Each row is where one point has got to under a steady rotation. How many steps took it there?
The counts run from 0 to 329.
[ 20 -14   8  11  -1   0  -8  -9 -10  -3  16  -7   2  -5   7   9   3   1
   1  -8 -13 -19  -2  12   9   4 -11   5  -2  -2  -4   0 -17   4   0  -7
  -5  17 -16   6  -9] | 62
[-25  -2   0 -14 -18  12   8   5  -6   8   4 -11   6 -14  -3  -3  10  14
   2   1   2   3   8  -9  -4  -9   1   2  -3  11  13  -8   0 -11   2  -4
  -1   8  -4  -2  12] | 239
[-14 -10   2   6   6  12  18  -6  -3   4   0  -4  14   0   9  -4   0   0
  -2  -1 -11  -9 -11   9  -2  -9  -8 -23  -9  14   2   0  12  -1  -2 -15
   2  -2  -3  10  -1] | 148
[  1  -5  -5  12  -5   3  -4   0 -11   4   1  15 -17  -1  23  15   5   3
  -8  -1 -12   0   5   4  13  12 -20   6   0   2   0  -2   4  10  -4  -3
  -7  -1   5  18  -6] | 77
[-10  -2 -10  -9  -6  16  13   1  -2  -2  -2   4 -14   9  11   9  -2  18
 -18   0  -3   3  13   0   1   6 -11   5  -6   3  -2  -5  10   5 -11   2
  -1  -2   4  18  -5] | 87
[-22   4 -10  -5 -24 -10  -8  -4  -3  11 -10   2   2  -9  -2   5   1  11
  -2   4   3   7   3 -15   2  -4  -6  -3  11  -2  14  -1   1  -3   2  -1
 -14   3  21   2   1] | 246
[ -2  18  -2  -6   2   6   5  15   4   4   0   3 -10  16   2   9   2  -7
  -5  -1  -1  16  18   8   3  -6  -4  11 -16  11  20  -3   2  -5  -4   6
  -4  -9   3  -7   0] | 95
[ -2   3  -2 -13 -10   4   3  -7  -8  -4   8 -19  -3  -1  14  -2  10   0
   0 -17   7  -3   9   7  12 -13  -7   8  -8   5   9  -1  12   1  12  -3
 -18   5 -15   1   4] | 317
[-15  -3  -5  -6 -13   6  -8 -13 -12   7   1 -19  -1 -15   8   6   0  14
  -7  -1   8  -8  -5  -1  11   2 -11  -1  -8  -4  -3   0  16   2  16  -4
 -12  -7   1   1   1] | 313
[ -3   1  -5  -4 -18  -1   4   8  -5   3   5  -4   4  -7   5   5  12   2
  10  -2   1   1  21 -18  -3 -19   2   5   4   7  17   1 -13 -10   4  -3
 -13  22   9   7  -1] | 243
[  4  12   7  14  -5  -5  -9  14   0   1   5   7  24  10 -12 -10  -7  -4
 -13   4   1 -11  -2   6  10  -2   1 -11  11  -5   6   1 -16   8  -3  13
  -8  12  -3  -1   1] | 123
[  6   2  18   3  10 -16   0   8   7  -4  -2   5   4  -3  -6  25  -9  -2
 -10  -1  14  -4  14  -6 -16  11  12  -2  14 -12  -4  -7   2  -5  -1  18
   9  -7  -4   4  -6] | 37
[ -3   2   6  -9   4  -3  18  -2  -5 -15   1  -9  -1  20   3  13   5  -6
   4   5  15   6   5   2 -16 -18  10  -8  -9  -2  11   5  17   0  -3   8
   1   0  -7  11  -5] | 23
[ -9 -12   2  13   4  10  20 -14  -2   2  -1  -1   1 -10  15  15  -1   8
  -1  -2  -9  -8  -1  -4 -12 -10  -3 -17  -1  10   0  -1   8  -7  -5 -14
  -1  -5  10  16  -9] | 154
[  0  20   1  -5  -5   7   8  12  10  -1  -2  12  -3  14  -2   6   0   4
 -12  -4  -1  13  24   1 -12   3   5  17   1   2  21  -1  -2  -2  -9  17
  -2  -4   1  -1  -1] | 100
[  1  -8  11   0   2  12   0  -9 -10   4   0 -22   9 -15   6   1   9   7
   0   4  -1 -11  -5   2   3   1  -4   3 -19   0   0  -3  11 -18  15   1
   4  -6 -14 -15   4] | 301
[ -7   3  -6  -1 -10 -10  -9  14  -2  11  -3  -2   2  -1   3   4   7  -6
  10   4   4   7  17 -12   7 -16  -9  -3   6   8  13  -2  -7  -5  12   0
 -19  17  15  -6   7] | 248
[ -3  -3 -10 -25  -3   6   0   6   0  -6   1 -21  -7   8   6   4  -5   0
  -7  -9  20  -2   6   2  10  -9  -9  -3 -14   7  -5  -6   4  16  -2  -3
 -19   4  -3  11  -5] | 329
[  9   9  12   6   2   5   9  13  -8   0   2   5  11   6   9 -19   9 -11
  -3 -13  -9  -6  -7   4  16   1  -3  19  -7  13  -1  -6  -7   5  -9   5
  17 -11  -8   8   3] | 214
[  1   4   1  24 -15  -9  -7   3 -10   0   5  12  19   5  -9   0  -6  -6
 -12   3  -7 -11  -9  -2   2   5   0  -7  16  -9   3   5 -14  13  -8   6
   0   2   1   4  -1] | 128
[ -1  -9  -8   7 -10   7  -4  -5 -18  -7  11 -10   7  -3  17   5  12   2
   6  17  -1  -1   4  -1  -4 -11  -6  -6 -10   1   2  10 -12   0   4  -8
  -9  17  16   5  -2] | 0
[-27   7  -3 -16 -21   6   0   1  -3  10   0   1  11 -15   2  -8  11  20
  -9  -2   1   4   2  -8  -4   2   0   3   5   6  18  -4   4  -4   2   2
  -2   6   1   2   4] | 240
[  0  -3  -5  -8 -15 -11  -4  17  -1   8  -3   6   6   6   7  -3   4   0
  -2   5  12   8  21  -7  -2  -7  -8  -6  17  -1   8  -3  -6   5   4   3
 -17  21   5   1   9] | 253
[ -4  -7  -7   1 -14   5  -1 -10 -14   2   2   7 -12  -2  16   9   4  13
 -13   0 -14   1  -2   8   8  14 -15   6  -1  -1   4   1   8  11  -6  -7
  -1  -8  -1  15  -8] | 76
[-12 -13  -3  19  -7   2  10  -8 -10  -1   0  -4  13  -2   2   8  -6  -2
  -1   5 -12 -10 -22  -2  -4  -3  -6 -19   0   5  -3   2   8   3  -3 -15
   3 -10   4  12  -2] | 143
[ 11   1   9   4  -8  -7  -4  -4  -6   2 -18  -7  -7   9 -10   4 -17   4
 -13   1   3   4  -9  -9  12  12 -12   8  15 -10 -12  -3   4  18  -4   1
  -4  -6   7  -4   4] | 195
[  8  17  26   1   9 -18 -11   5  11   3   1  -7  18   1  -8   3  -5 -11
  -4  -9   7  -9  -2  15   7   6   3  -2  -4  -3   8  -6  -2  -6   8  12
   0  -6 -11 -11  -5] | 44
[ -3   2  -9 -11  -9  -2  -3 -11  -9  -6   6 -26  -9   4  11  14   2  -4
   2 -13  11  -3   2  -3  11  -7  -6   7 -13   1   1   3   9  11   5  -5
 -20  -5   8  13  -5] | 323
[  9   2  20   3  12 -17  -1  10   3   2 -19   4  17  20   8 -12   1 -19
  -4   4  10   4  -8   5  -4   4  -1  -8  -6   1   3  -2   4  -2  -5   5
  10  -4  -1  -7   3] | 276
[  6  -5   9  14   9   7  -4  -2 -11   7   6 -20   8 -14  10   3   7   0
   6   3  -1 -12   3   1   7  -6  -4   6 -21  -1  -4  -3   1 -21  14   2
   2   3  -4 -14   4] | 300
[-17 -14  -7 -11 -14  11   9   3 -18  -5   7  -7   1   7   9  -2  11   7
  -4  21   4  13   3   2 -13 -11  -6 -10  -4  -2   9   5  11   6   7  -4
   3   7  -7  -2  12] | 7
[ -2  -6  -6   0 -12 -22  -9   9  -4   5 -15   6  -2   7   6   8   1  -7
  -1   7  13  12  12 -14  -8   1  -5  -9  19  -8   6  -3   0   7  -1   0
 -12   9  14   5   3] | 258
[ 33   3  11   3  -2 -13  -1   0  -2  -2 -11  -2  -7   9  -2   2  -9  -2
  -5  -2   6  -2  13   1   8   1  -5  14  21  -6  -7  -4 -10  17  -2   2
  -8  14  -2  -2   5] | 191
[ -8  -4  -6 -19 -15   5   5 -14 -10  -7   8 -21  -3  -4  12   2   8  13
  -4 -11  13 -10   3   1  10  -6  -8   1  -3   1   0   0  14  10   7  -4
 -15   4 -10   9  -3] | 318
[  8   1  -5   2 -10   9   6   8  -1  -8   3 -10   9   4 -27  10  -9   7
  -6   6   3  -3   5  -8 -12  -4  16   2  -2  -7   3  -5 -20   0 -12  10
  -8  12  -1  -4   3] | 114
[  5  -5   5  -5  -3 -19  -4  19   0   6 -14   7   9  17   1  -3  -3 -13
  -6  12  16  16  11  -3  -6   0  -7 -10  16  -2   7  -5   8   8   0   2
  -2  12  -3  -5   8] | 264
[ -4  12  -3 -16  -8  -7 -10  13  -3   1   3  -6  -5  11  15   3   4 -17
   1 -11  14  10  14   6  11  -4 -14  10  -3   7  10  -8   9  12   7   0
 -10  -9  -3  -1   2] | 327
[ 15   1  14 -19 -12   4   8  -8   0  -1 -14 -26  -3   7 -12  -4 -11  14
  -7  -1   8   5   0   3  -2  -3  -5   6   6  -1   1  -6   8  16  -2  -3
  -7   4 -14 -16   7] | 188
[ 18  -5  16  22  13   2   6  -6  -4  -3   2  -5  11 -11  15   2  12   3
   0   2   1 -19   6   0   1  -2   7   4 -14  -2  -8   3  -7 -14   8   6
   7  10  -1   8  -5] | 294
[-13  -4  -6  -9 -22   2   8  -2  -7  -1   3 -14   3  -8  -4   6  10   6
  12   0   0   8  10 -14  -8 -17   2   3   1   6  18  -1  -6 -10   3  -7
 -12  12   6   2   5] | 244
[ 11  10   0   4  -2   3   3   6   7 -10   5  -7  10  10 -20   2  -7   7
  -6  -2   2  -7   8   0  -4 -10  11   0  -1  -2   8  -4 -24   1 -13  13
 -13  15   5   2  -3] | 113
[  7 -16  -3  -3  -8  12   8  -5 -15  -2  11  -7 -11   4  11   5   9   1
   2  -8 -16  -4   0  12   1  -1 -11  12 -14   2   7   2   5   4  -4 -18
  -3   3 -20   6   0] | 74
[ 11  15   2  17  -9  -2  -8   7   1   1   1  -1  12   9 -22   3 -14  -9
  -4   5   0  -5  -6  -1   6  -5   2  -2  -1  -4   8   4 -21   2  -6  13
 -12   7  10  -6  -1] | 118
[ 13  14  21   7   4 -17  -5   4  10  -3  -3  -1   7   2  -2  21  -5 -15
   1  -7  11  -5   9   0 -10   5  11   2   4  -7   8  -3   3  -7   2  15
   3  -8  -6   0  -3] | 38
[ 16  13  13   1   0  -9  -7   0   8   9 -19  -4  -8   5  -2   2 -12   5
  -9   1   7   3  11   4  16   0 -12  -1  13  -2  -1  -5  -2   9   4   9
 -14   9   5 -15   2] | 185
[-19  -5   1   4  -5  16   9  12 -11  11  -4   3   8 -16   2  -1   5   1
  -1   0  -8   3  -2 -12   5   9  -2  12  -7  13  -7 -15   0 -12  -5  -2
  19 -18  -1   1  10] | 223
[-11 -10  -4   9   2  19  11  10 -10   6   1  -8   6 -15  -4   5   1   2
   3   5  -9  -4  -7 -12  12   0  -1   7 -18  12 -14 -12  -6 -12  -9  -7
  12  -9   9   6   3] | 222
